[ -2 -34   2  23] : laki
[104  59 -17 -17] : tiba
[ 77  23  12 -73] : vip
[  8  89  19 -20] : novo
[  5 -14 103  -1] : badu
[-49 103 -43  56] : Fozu
both badu Fozu:  : [103]
start: [ -2 -34] : laki, 0

[  9 -15  13  42 -31   7  -2  10  15  71 -26 -25  10   0  14 -15  11 -39
  -1 -10   2   7   9  13 -29  10 -20  12  17  -6  -8  -5  38   1   3   3
  25   2 -17 -52 -10   8   1  -3  18] = luzeg
[ -6   5  -4  -8  16   5   4   9   1  38  50  -4   1  28  -8  -9   4  18
  -7  -2  11  10  -6   6  17  -9  10  38   7  -2 -11  -3   4 -16 -17 -13
  22  -1 -18  -1   0   1  17  -1  -4] = fuvof
[ -3  -9   0  -7  13  10 -12   1  -1  91 -18   7  -1 -10   2 -21   2 -15
 -10   6  28  16  -9   2   1   4  -9  31  11  -8  13  10 -38  17 -18  19
   9   1  29  31 -29  -2  -3   3   5] = zege
[-26   3   6 -13  -7 -18   7  -3   5  -5 -24 -12  -7  -3  -2   4  -5  24
   5  -3 -15   1  28  -4   6  11 -29 -17  -2  -9  34   4 -29   9   3 -17
  16   3  -8  17 -78   0   7   0  -4] = Gelu
[ -9 -15   7 -26   2 -12   2 -14  -1  51  84 -18  -9  11  -4  -1  -6   0
   3  -2  -9 -66  -8 -14   1  13   4 -24   3   1 -18  14  -8 -31   4  -9
 -31   1 -17  18  -2   3  -4   3   4] = zanom
[  5  -5   6  11  -7   6   7  -4   2 -23   5  -1 -10  -6  -5 -11  -3 -27
   1  -5 -12  24  14  20 -12   3   6 -41 -17 -11 -25  -2 -11  16  -1  11
  15   3  11 -12  -2  14   6  -3 -22] = tir
[  6   5   2 -14 -13  -4  18   3   7  36  26  12   8   5  18 -14 -14 -55
  -1  13  -6   8 -15  -8  17 -10 -10  17  -6  -2  17  -3 -14  29   0  10
 -17   1  31   9   5  -1   0  -1  -9] = fezav
[  2   4 -10  -6 -22  12  -6  -2   3  -5  17  -1  18 -22  -2  21   3  25
   8  -7 -17  -7 -17  -1   5  -1  32 -43  -9 -11  22  -7 -21   8  -1   2
  20   5  19  -9  35   4  -5   0 -12] = dibu
[ 14 -18  13  25  -5   4  -1  -7   6 -73  48  -1  11  10   0   8   4  -1
  -8   4 -13  15  -3 -13  18 -15  -9 -16  22  -2 -19   2 -16 -20  27  -5
 -27 -22   0 -28 -33   4  -1   2  -6] = Fato
[ -2   0   7 -10   1   6 -17  -6  12   0  34 -16  10 -28  21  -5  -6  20
   1   9   3  -2  -9  11  24   0  -8 -56 -17 -21  10 -19   6 -23  -5  -1
  13   3  12  17 -11   6 -10   0  -1] = Lovu
q: [-26   3   6 -13  -7 -18   7  -3   5  -5 -24 -12  -7  -3  -2   4  -5  24
   5  -3 -15   1  28  -4   6  11 -29 -17  -2  -9  34   4 -29   9   3 -17
  16   3  -8  17 -78   0   7   0  -4] : Gelu
start: [ -5 -24 -12  -7  -3] : Gelu, 9
q: [ -3  -9   0  -7  13  10 -12   1  -1  91 -18   7  -1 -10   2 -21   2 -15
 -10   6  28  16  -9   2   1   4  -9  31  11  -8  13  10 -38  17 -18  19
   9   1  29  31 -29  -2  -3   3   5] : zege
chg fezav: [  6   5   2 -14 -13  -4  18   3   7  36  26  12   8   5  18 -14 -14 -55
  -1  13  -6   8 -15  -8  17 -10 -10  17  -6  -2  17  -3 -14  28   0  10
 -17   1  31   9   5  -1   0  -1  -9] : 33, [29]
q: [  9 -15  13  42 -31   7  -2  10  15  71 -26 -25  10   0  14 -15  11 -39
  -1 -10   2   7   9  13 -29  10 -20  12  17  -6  -8  -5  38   1   3   3
  25   2 -17 -52 -10   8   1  -3  18] : luzeg
start: [  4 -13] : Fato, 19

[ -1  25 -22 -20  73] = bebap
[ 42 -17  26  23  13] = mak
[ 25 -54  45 -50 101] = gafe
[ 25  -1 -49 -54 117] = Vuto
[ 42 -17  26  16  13] = tad
[-66 -50 -26 -33  79] = nam
both nam gafe:  : [-50]
start: [ 25  -1 -49 -54] : Vuto, 0
start: [25 -1] : Vuto, 0
chg mak: [ 42 -16  26  23  13] : 1, [-17]
chg Vuto: [ 25  -1 -48 -54 117] : 2, [-49]
q: [ 25  -1 -49 -54 117] : Vuto
start: [-33  79] : nam, 3

[-15   0  55 -28  14 -57  12  -8 -28 -20  -5  48 -17  50  -9]  kizo
[ 57 -36  87  17  61 -24  -3   4  34  -1 -24  38 -40  55 -18]  dal
[-18 -37  58  52  50  55 -23  51  46  51 -42 -14  27  31  37]  gitu
[-17  30  -1  26  11  19  28 -23  -9   2  49  47 -28 -22 -20]  fup
[ 57 -36  87  17  61 -24  -3  12  -6 -36 -17 -11   3 -44  13]  Kol
[ 14 -39 -31   2 -20  23  -5   4   1 -36  18 -61  51  64  -3]  natu
[ -5   5 -37  33 -14  11  -5 -25  40  13  53 -37 -30 -30 -24]  Sal
[ 50   4  -9  48  47 -24   7 -20  43 -12 -27 -25 -26 -23 -10]  migu
[ 67 -58 -72  21 -25 -81 -46  38  25  -9  49  84 -65 -28  35]  vili
[ 60 -25 -18 -31 -43  35   2  23  33 -35  47 -73   6  -6  32]  Zeg
[ -6 -43  21  13  23  -1 -24  27  27 -19  46  75  37  31  48]  loz
q: [-17  30  -1  26  11  19  28 -23  -9   2  49  47 -28 -22 -20] : fup
chg migu: [ 50   4  -9  48  47 -24   6 -20  43 -12 -27 -25 -26 -23 -10] : 6, [7]
q: [ 14 -39 -31   2 -20  23  -5   4   1 -36  18 -61  51  64  -3] : natu
both natu Sal:  : [-5]
both loz kizo:  : [48]

[ 11   8 -17 -14   4  15  -1  -4  28   7   2   3 -21 -38 -46   1 -17 -18
 -22 -11 -12 -34 -12   4   6  -7 -22   6  -6 -36  20   8  -6  -6  -8   9
 -18 -33 -15 -23  10  -1 -10   9   0 -21 -97  11  -1] -> zed
[ -2 -17  12 -18  19   2  -4   2 -41 -53 -32  -1 -29  38  29  45 -16   7
   5   4   1   7  53 -33   0 -17  40  12 -48   8  39  16 -23 -14   5   8
 -71 -42   7 -25  13  -3  22   7 -10  28   5  -6  -9] -> lel
[ 11   8 -17 -14   4  15  -1  -4  28   7   2   3 -21 -38 -46   1 -17 -18
 -22 -11 -12 -34 -12   4   6  -7 -22   6  -6 -36  20   8  -6  -6  -8   9
 -18 -33 -15 -23  10  -1 -10   4  -1 -28  -2   8 -20] -> Geros
[ 11   8 -17 -14   4  15  -1  -4  28   7   2   3 -21 -38 -46   1 -17 -18
 -22 -11 -12  -2 -12   4   6  -7 -22  17  -6 -36  20   8  -6  -6  -8   9
 -18 -33 -15 -23   8  -1 -10   9   0 -21 -97   3  -1] -> vazo
chg Geros: [ 11   8 -17 -14   4  15  -1  -4  28   7   2   3 -21 -38 -46   1 -17 -18
 -22 -11 -12 -34 -12   4   6  -7 -22   6  -6 -36  20   8  -6  -6  -8   9
 -18 -33 -15 -23  10  -1 -10   4  -1 -28  -2   8 -19] : 48, [-20]
q: [ 11   8 -17 -14   4  15  -1  -4  28   7   2   3 -21 -38 -46   1 -17 -18
 -22 -11 -12 -34 -12   4   6  -7 -22   6  -6 -36  20   8  -6  -6  -8   9
 -18 -33 -15 -23  10  -1 -10   4  -1 -28  -2   8 -20] : Geros

[ 51 -15 -53 -65  34 -27] : vevop
[-32  52  -6  40 -30  31] : sefup
[ 46  40 -62  29 -52 -49] : Mifo
[ 51 -37  -4 -14  31 -48] : ros
[ 32   1 -61 -40  32 -39] : dimuz
[-59  34 -10  25  25 -58] : fev
[ -4 -37 -28 -87  30  -6] : midal
[ 60  33 -47  43  17 -58] : Duv
[-52  30  15 -87   4  52] : zek
[-59  34 -10 -58 -25  51] : tif
[-59  34 -10 -13 -25 -29] : Tovi
both ros vevop:  : [51]
both zek Mifo:  : [-52]
both vevop ros:  : [51]
both sefup Mifo:  : [40]
chg sefup: [-31  52  -6  40 -30  31] : 0, [-32]
chg dimuz: [ 32   0 -61 -40  32 -39] : 1, [1]

[ 26  -1  -4 -31   8  15   6  14  -6  32   4 -10 -22 -25  -3  20 -16  49
  -3 -10 -21   0 -38  -2   7 -30   3 -25  -5  30  21  17  20  27  21 -11
  55  15  23 -13  21 -24  -4   4 -18  -8 -22 -44  -1 -33  21  55 -21 -62
 -15  25] -> nin
[ 0  1  0 -1  0  0  0 -1 -1  1  0  0  0  0  0  1 -1  0 -1  0  0  1  1  0
  1 -2  0  0  0  1  0  0  0  1  0  1  0 -1  0 -1  1  0 -1 -2 -1  1  0  1
  2  0  0  0  2  0  1 -1] -> Voget
[-40   5 -28 -31  40  -5  26 -19 -54   1  -1  18  25   7 -54 -35  22  -6
 -21 -61  32  41  -7  -2  39  12 -48  -3  -1  53  -9  21  -4  62  19 -19
 -31   2  57  42 -18   3 -41  45  -9   8  34  25 -15 -42 -18 -37 -12  -4
   9  -1] -> mizu
[  73   25  -23   -1    4   -8   26   29   33   -3  -26  -21    7  -93
  -20   -6   28   43 -107  -22  -13    3  -23  -13    6   10   -9   13
  -49  -17   39   28  -11   -5   32   13   49   12   24  -28   -1  -42
  -45   32  -16   11   44    8    7   -7   33   26  -14  -35   -7   37] -> bom
[-30   6   3   8   2 -32  18  26 -23   3  16  20  -3  -3 -13 -17  -4 -12
  10  -7  18  36 -18 -11  12   9   7   9  27  14  -8  -4 -15  33 -14  -6
 -17  15  16  55 -51  16 -38  33  -3 -21   4 -32 -24  -2 -38  -5 -22 -21
   4  -9] -> tari
[ 19  19 -11  -9  11   0  -7  -2  13 -18  11 -10  -3   2   4  19 -30  -9
   2   1  34   5  30  17  26   6  -8 -12   9  23 -10  -6   4 -11   2  22
 -13 -17  -3 -15 -20   5   2  -1  21 -30  12  11  10   2  27  17   8 -23
 -11  25] -> Gasu
[-20 -10  -6  24   5 -16  22  14   4  41  -6  13  -7 -17  15  27  -1  -4
 -26 -16   0 -27  -7 -25   6 -14  13   4  14   8   1 -13 -11 -19 -16  13
   6  -6  18 -28  -9  -7   3  29  -6   9   0  -2 -27  37 -11 -11  43  -1
   2 -10] -> Zufib
[  4  20   3  -5  -9   1 -17  19  12  -4   9   8  19   4   8  13   4   4
   6  -1  -9 -23 -18 -14 -17  21   9  -9   5  -6  -4   1 -23   3  19 -17
   5  24 -11  25  -8 -22  -6   0   8   7  -8 -15   8   7  -1  19   9  14
   6  -8] -> dul
[ 0  1  1  0 -1  0  1  0  0 -1  0 -1 -2  1  0  0  0  1  1  1  2  1  0  1
  0  0  1  0 -1  0 -1  1 -1  1  1  0  1  1 -2  0 -1  0  1  0  0  1 -1  0
  1 -1  1  1  1  0 -1  1] -> remam
[-48 -16  -9  19 -11   4  17 -25 -17  66  12  12   5  -6  22  27 -28  23
  26   6  39 -36  -6 -39   5 -19  24   2   1   5   4  20 -44 -25 -19   7
   7  -5   9  33 -56   8 -14  64  27 -28   7 -16 -29  74 -12 -16  -9   4
 -15  -4] -> Vadob
[-14  16   5  28   3   4 -10  39  -9  68 -16  -7  29  16 -10  -4 -26  12
 -32   7  19  -4   2 -10  21  -2   9  24  28  10 -17 -31  24 -30 -22  11
   4 -23  15 -39  25  23   1  26  12  -2  41  10 -20 -18 -12  11 -21  -9
 -13  37] -> vobi
[-17   9  20  32  20  -3   3 -33 -19 -30  -2 -24  14  40 -26   8   1  10
 -12 -37  -4 -43  41  12  -7  26  -9 -16  32   9   3  -4  -5  -2  22 -23
 -17 -22 -29  -4   5   7 -19 -21  -4  -7 -14   6   7   2   3 -24   4  18
  26  35] -> giz
both bom Voget:  : [-1]
chg mizu: [-40   5 -28 -31  40  -5  26 -19 -54   1  -1  18  25   7 -54 -35  22  -6
 -21 -61  32  41  -7  -2  39  12 -48  -3  -1  53  -9  21  -4  62  19 -19
 -31   2  57  42 -18   3 -41  45  -9   8  34  25 -16 -42 -18 -37 -12  -4
   9  -1] : 48, [-15]
chg Zufib: [-20 -10  -6  24   5 -16  22  14   4  41  -6  13  -7 -17  15  27  -1  -4
 -26 -16   0 -27  -7 -25   6 -14  13   4  15   8   1 -13 -11 -19 -16  13
   6  -6  18 -28  -9  -7   3  29  -6   9   0  -2 -27  37 -11 -11  43  -1
   2 -10] : 28, [14]
q: [ 0  1  1  0 -1  0  1  0  0 -1  0 -1 -2  1  0  0  0  1  1  1  2  1  0  1
  0  0  1  0 -1  0 -1  1 -1  1  1  0  1  1 -2  0 -1  0  1  0  0  1 -1  0
  1 -1  1  1  1  0 -1  1] : remam
q: [  4  20   3  -5  -9   1 -17  19  12  -4   9   8  19   4   8  13   4   4
   6  -1  -9 -23 -18 -14 -17  21   9  -9   5  -6  -4   1 -23   3  19 -17
   5  24 -11  25  -8 -22  -6   0   8   7  -8 -15   8   7  -1  19   9  14
   6  -8] : dul

[-23 -26  12  12 -20 -42  33 -27  28  14]  Tomi
[-84 -17 -36  12  12 -27  33 -54   3  74]  lura
[-23 -42 -20  12  12 -27  33 -54   3  74]  tez
start: [-23 -26  12] : Tomi, 0
q: [-23 -42 -20  12  12 -27  33 -54   3  74] : tez
start: [-42 -20  12  12 -27  33] : tez, 1
q: [-23 -26  12  12 -20 -42  33 -27  28  14] : Tomi

[-28  19  69   2 -29 114   1  11 -27 -21 -61  46 -61  45 -35 -43 -43 -52
   1 -54 -69  -3  69   8 100  36  42  -4] -> nagip
[-19  15  50   5 -21  78  -4   2 -25 -14 -36  32 -35  36 -27 -31 -30 -34
   7 -37 -45  -4  46   5  69  27  36   0] -> zab
[ -3  13  13  15  -6  33 -16  -2 -14  -8  -1  11   9  18 -23  -8 -16 -12
  17 -16   7  -6  -6   5   7  10  16   2] -> Delo
[-19  33  31  -9 -25 111  -2   9 -19 -17 -64  34 -49  52 -31 -21 -54 -35
   6 -57 -42 -16  45 -10  74  21  43 -16] -> batim
[ -5  25  31  -5 -24  65  -3  10  -8  -8 -42  25 -49  26  -9 -31 -34 -27
  -3 -25 -33  -3  40  -1  59  18  14  -6] -> firu
[-22  96  44   6 -23 100  -4   1 -30 -16 -47  32 -34  46 -37 -23 -38 -31
  15 -54 -40 -11  38  -4  68  24  50  -5] -> zazam
[ 18 -35  -2 -13   0  -7  18   9 -10 -13 -48  19 -33  31 -21 -12 -42  -9
   7 -35  97 -12  17 -13  40   6  20  -9] -> Dep
[-19  34  45 -14 -33 100   0  11 -21 -17 -67  42 -66  45 -23 -46 -55 -33
   0 -38 -56  -6  64  -5  97  27  28  -3] -> gak
[-12  18   4   4  -7  58  -6   2 -14 -12 -26  13  -4  27 -29   0 -27 -10
  15 -35  -2 -13   0  -7  18   6  27  -6] -> tiz
start: [-47  32] : zazam, 10
chg tiz: [-12  18   4   4  -7  58  -6   2 -13 -12 -26  13  -4  27 -29   0 -27 -10
  15 -35  -2 -13   0  -7  18   6  27  -6] : 8, [-14]
start: [ 15 -35  -2 -13   0  -7  18] : tiz, 18
q: [-22  96  44   6 -23 100  -4   1 -30 -16 -47  32 -34  46 -37 -23 -38 -31
  15 -54 -40 -11  38  -4  68  24  50  -5] : zazam

[ 76 -51 -14  50 -13 -55  70   0] : Sozon
[ 76 -25 -23 -22  75 -25 -61  42] : doluz
[ 76 -57 -23   7 -40  37 -58  91] : fesil
[ 76  13 -55 -12 -18  69 -51 -22] : bup
[ 76  13 -55 -12 -18  69  26 -57] : dibom
[ 76 -57 -23  53 -63  71  -6 -38] : navaf
[ 76  17 -57 -13 -22  56  47 -45] : tepu
q: [ 76  13 -55 -12 -18  69 -51 -22] : bup
start: [-57 -23   7 -40  37 -58] : fesil, 1
q: [ 76 -51 -14  50 -13 -55  70   0] : Sozon
q: [ 76 -57 -23  53 -63  71  -6 -38] : navaf
start: [ 53 -63  71] : navaf, 3
both Sozon doluz:  : [76]

[-50 -35   3  50 -75  46 -22 107 -41  46] : ner
[-48  42  69 -21 -19   0  -1 -51  10 -19] : mubit
[-66   3  31  16 -81  59 -35  57 -79  34] : sogar
[ 69  42 -48 -13  37 -26 -22  83 -71  43] : vez
[ 19  10  -4 -13  37 -81  14 -29  18  -4] : zuza
both sogar zuza:  : [-81]
start: [-13  37 -26] : vez, 3
start: [ 31  16 -81] : sogar, 2
both zuza mubit:  : [10]
start: [-48  42  69] : mubit, 0

[ 60 -52  45  -6 -38  61  60 -51  45 -58 -24  14 -32] : biser
[-87 -23   2  -6 -38  61  60 -51  45 -58 -24  34 -32] : nedus
[-71  73 -25  60  50  48 -25  95 -71 -39 -74 -30  -9] : ratub
chg biser: [ 60 -52  45  -6 -37  61  60 -51  45 -58 -24  14 -32] : 4, [-38]
chg ratub: [-71  73 -25  60  50  48 -25  95 -71 -39 -74 -30 -10] : 12, [-9]
q: [-87 -23   2  -6 -38  61  60 -51  45 -58 -24  34 -32] : nedus

[ -6  31  28 -34  23] = Tota
[-26  88 -12 -51 -38] = Silod
[ 20  88 -72  -6 -26] = zurem
[35 81 21 88 -7] = Dipi
[ 87  93 -13  53  24] = nub
start: [21 88] : Dipi, 2
start: [-26  88] : Silod, 0
both Silod Dipi:  : [88]
start: [ 31  28 -34  23] : Tota, 1
both zurem Dipi:  : [88]
start: [21 88 -7] : Dipi, 2
both zurem Tota:  : [-6]

[ 18 -54 -66 -83] -> gopot
[-28  27  24  66] -> Dag
[ -54   15 -113    2] -> lanev
[ 66 -27 -17 -50] -> kasuz
[ -5 -14 -12 -16] -> mikom
[ 43 -27   4 -54] -> Gabog
[ -66  -54   18 -113] -> savu
[ 14 -26 -69 -16] -> roz
[ 19 -17 -19 -44] -> supok
start: [ 18 -54 -66] : gopot, 0
both gopot Gabog:  : [-54]
chg Dag: [-29  27  24  66] : 0, [-28]
chg Gabog: [ 43 -27   5 -54] : 2, [4]
start: [ -54   18 -113] : savu, 1
chg savu: [ -66  -54   17 -113] : 2, [18]
both mikom roz:  : [-16]

[ 34 -37  -9 -33  45  56  22  25  42  26  44  18  54 -18] -> tefak
[ -3  23 -15  10 -27   9  31 -44 -11  18 -19  -3   5   2] -> sop
[-12  61  -9  56  45 -33 -52 -38 -21   2 -20 -31   3 -27] -> nufez
[  0  16  22  35  27 -47  19  43  61  -1  10 -55 -60 -50] -> pagak
[ 21  25  42  26  44   4 -91  11 -55   9 -14  12  -5 -48] -> votu
[ 37   0 -26  25  26 -48  32 -13 -50  12  48 -81 -27   0] -> rek
[ 14 -21 -40  35  15  18 -39  -7   9 -51   4  31 -17  22] -> seva
start: [22 25 42 26 44] : tefak, 6
start: [ -9 -33  45  56] : tefak, 2
chg nufez: [-12  61  -9  56  45 -33 -52 -39 -21   2 -20 -31   3 -27] : 7, [-38]
chg nufez: [-11  61  -9  56  45 -33 -52 -38 -21   2 -20 -31   3 -27] : 0, [-12]
chg votu: [ 21  25  42  26  44   4 -91  11 -55  10 -14  12  -5 -48] : 9, [9]

[  3  -7   0  44  17 -22  23   1 -12  -6  -4   4 -34  -3  -9  16 -19  -5
 -18   7 -29 -13   7   7  13  -6 -11 -31  23 -21 -26   1  -1 -11   3  64
 -19   7  -8   0  20  58] -> pupaf
[  1 -13 -15   0  -8   2   6   4 -13  13   2   6  12   0  -6  30  29   5
   3  35  36  18  -6  -7 -11   2   8  -6  17  27 -17  15  -9   6 -13  29
 -15  12  -5   9 -18 -23] -> Nodat
[  8   4   2  -8 -42 -28 -16   7 -21 -13   8 -28   4  17  -1  -4  13  11
 -13  -1 -42   3   5  -6   3 -21  20  38 -23 -77 -15 -13   8  10 -28  11
 -35  27 -30   3   2 -51] -> zod
[  3   1  -8   0  15  22 -13 -28  16  70 -10   9  -3 -27  -2   7  -1   7
  10   2  16  11   5  13  40  -2 -16 -22 -21 -31  -4  -5  -3   3 -34  28
 -16 -28 -25   8   7 -34] -> Vup
[ -5  -5  -3  28 -24  26  -3 -18   2  53   6  23  14  24  -2  29  30  -4
  -9  13  -7  19   0  14 -22  -8  -4   3 -21  47  -5  -1   4  -6 -39 -45
 -66  -8  28  -1   0  39] -> Muko
[ -5   4  10  -2 -43  42 -19  -2  22  53  -7   5  17  -2   1  24  23   5
  -9 -10  43  -8 -11 -19  13  -2 -37 -16 -11 -54  -9 -26  11  16  40 -97
 -42  17  -8  11 -35  25] -> mefiv
[ -1   4  -1  13  22  13   4 -10  15 -16   8  17   0  10  18 -20  -9 -13
   1   9 -15 -10 -11  -7  -1 -19   3 -23  19  19  -1  24  17  34  15  48
  -2  29  14   2   8  43] -> vonu
[  4   8  -2   3 -23   6 -11 -22  10 -10   5 -11 -25 -16 -29 -36 -20  -1
 -12  13  22  -1   6  32   8  12  12  -9   2  73  -6   9  -6 -11 -18  24
   1 -16 -27  13  -5 -17] -> tud
[-19   4  -8   8   5  22  -2  -1 -36  16   2   1  -4  -3 -11   0   9   7
 -10  16  23   7 -11  -6 -15  -1 -14   7  26  -4  16   5  -2 -24  45 -11
  20  -1 -31  -7  -9 -75] -> kig
[ -3   3 -23   5  -8  -9  -3 -10  -6 -17   8  -3   4   9  20   5   4  16
 -22  35 -48   0   5   4  11 -20 -26 -15   6  53 -12  -1  12  -6  43   9
  33 -28  -9   9  -3 -27] -> bapan
[ 13  -6   2 -11 -14 -28 -12  14  -6 -24  -1 -12  17   0 -22 -11  17  -1
   4  16   6  -4   9  11  28  30  -3  44 -12  12   9  -6 -25   7   3 -58
  27 -20  14  -3  11 -63] -> guz
[ -3 -11   0  -9 -73  -6   5 -33 -27  -3  -5  21   0 -34   3   9  13 -13
 -12  -7 -23 -17   0   0  11   9 -10  27 -11  -9  21  -5  23  15 -18 112
   9  10 -16  -1   4  16] -> tefik
chg Nodat: [  1 -13 -15   0  -8   2   6   4 -13  13   2   6  12   0  -6  30  29   5
   3  35  36  18  -6  -7 -12   2   8  -6  17  27 -17  15  -9   6 -13  29
 -15  12  -5   9 -18 -23] : 24, [-11]
q: [ -1   4  -1  13  22  13   4 -10  15 -16   8  17   0  10  18 -20  -9 -13
   1   9 -15 -10 -11  -7  -1 -19   3 -23  19  19  -1  24  17  34  15  48
  -2  29  14   2   8  43] : vonu
chg tefik: [ -3 -11   0  -9 -73  -6   5 -33 -27  -3  -5  21   0 -34   3   9  13 -13
 -12  -7 -23 -17   0   0  11   9  -9  27 -11  -9  21  -5  23  15 -18 112
   9  10 -16  -1   4  16] : 26, [-10]
chg zod: [  8   4   2  -8 -42 -28 -16   7 -21 -13   8 -28   4  17  -1  -4  13  11
 -13  -1 -42   3   5  -6   3 -21  20  38 -24 -77 -15 -13   8  10 -28  11
 -35  27 -30   3   2 -51] : 28, [-23]

